In the data rows, the value 128 means zero.
Some points, one per row:
[100,130,125,131,130,156,169,151,165,152,152,147,127]
[152,131,114,111,110,102,112,107,103,94,93,107,134]
[48,26,32,68,124,182,176,114,72,84,110,105,91]
[65,40,44,68,103,123,127,118,106,92,86,87,97]
[107,101,110,120,114,86,101,140,136,142,123,127,127]
[125,157,160,152,138,122,155,167,152,131,131,137,124]
[101,132,156,133,64,19,21,57,75,93,144,184,176]
[168,226,222,143,76,26,35,84,112,136,132,191,192]
[143,113,117,99,121,130,114,102,103,96,98,107,134]
[210,196,171,143,105,68,66,84,98,116,121,132,178]
[140,116,99,130,144,169,159,151,137,135,139,110,107]
[145,109,84,102,150,140,187,137,134,131,123,99,102]
[178,181,153,131,124,103,86,85,96,95,98,135,156]
[185,189,148,132,106,88,104,104,105,106,102,132,156]
[100,100,136,132,110,121,128,151,141,122,127,113,118]
[149,136,155,173,142,210,146,143,126,140,186,133,122]
[146,169,226,194,132,131,97,168,140,131,140,159,145]
[157,112,108,104,97,106,111,117,119,104,93,104,116]
[195,234,255,224,76,8,30,69,89,98,152,221,246]
[178,144,89,107,155,170,118,98,144,160,111,86,121]
[107,92,68,89,135,204,190,123,117,126,114,93,90]
[107,128,132,135,149,167,136,175,154,149,166,128,122]
[144,144,170,144,77,50,44,77,85,101,146,174,173]
[191,176,147,148,114,94,79,93,106,98,100,112,150]
[130,121,103,98,105,97,136,120,121,109,89,98,108]
Here are 10 more points, each followed by its number:
[164,152,137,136,155,186,174,136,140,147,148,121,125] 0
[136,150,156,146,122,122,138,135,123,118,126,133,126] 1
[77,105,135,110,48,0,0,33,74,108,165,192,197] 2
[86,88,81,104,122,149,122,130,154,172,181,120,127] 3
[119,153,151,138,158,123,161,155,140,160,149,135,134] 4
[78,53,59,76,114,117,117,113,99,95,90,96,109] 5
[155,131,107,110,121,109,111,124,105,96,93,111,129] 6
[98,96,105,95,98,124,146,144,107,85,80,93,98] 7
[78,78,90,94,109,124,165,148,136,127,123,115,99] 8
[199,179,146,146,132,91,84,101,108,104,101,132,163] 9
Which of these numbered points is nearest to each point below, ignoring the 3 directions in which the first points spread most? Its number follows each.
[170,155,127,118,116,95,128,105,106,96,101,122,133] > 1
[99,112,129,127,140,141,122,150,137,145,133,131,128] > 5
[188,159,124,122,157,183,165,131,152,152,139,103,121] > 0
[128,137,169,158,162,185,161,132,125,160,148,156,128] > 0
[99,135,111,112,79,72,79,113,131,108,108,107,117] > 8
[100,142,148,125,105,98,110,135,142,120,123,137,132] > 8
[66,66,64,79,86,63,62,86,98,120,142,123,134] > 3
[126,168,183,193,150,118,166,166,150,125,129,149,133] > 1
[143,159,163,170,133,160,154,132,145,143,173,153,121] > 0
[72,83,93,88,78,75,61,65,96,108,136,149,152] > 2
[176,205,189,161,163,140,148,138,152,174,149,141,131] > 4
Here are 10 other points, each followed by its number:
[150,174,157,146,125,150,172,131,142,152,150,150,124] 0
[153,141,98,117,153,158,144,115,150,144,116,94,127] 1
[149,151,175,163,167,120,191,139,128,144,158,161,131] 2
[115,135,158,166,145,123,141,133,143,136,132,140,125] 3
[66,90,135,105,51,0,0,37,78,114,146,215,195] 4
[150,112,89,108,169,191,131,109,142,155,134,99,106] 5
[182,241,145,119,85,32,8,35,100,132,135,138,163] 6
[153,136,124,108,120,94,93,100,90,93,97,122,139] 7
[85,83,102,105,128,135,127,134,143,142,137,124,126] 8
[97,95,98,107,120,110,135,135,134,124,122,127,110] 9
The same question for these:
[155,199,174,151,182,154,194,142,125,163,156,150,130] > 2
[95,116,121,116,145,153,197,150,161,137,165,125,116] > 0
[116,95,132,121,130,118,125,134,125,142,121,129,142] > 8
[143,122,109,118,182,215,152,114,132,154,136,97,115] > 5
[143,148,208,181,141,106,132,124,156,132,134,146,141] > 3
[94,103,94,117,156,163,105,138,136,168,153,119,124] > 5
[173,172,127,122,155,185,109,135,143,171,141,106,126] > 5
[129,122,119,136,172,165,121,148,127,126,133,113,110] > 7
[106,82,104,98,141,181,159,127,133,174,146,140,123] > 4
[119,97,98,96,104,153,123,121,104,94,88,99,110] > 7
[128,114,93,106,101,124,100,108,99,95,90,112,131] > 7
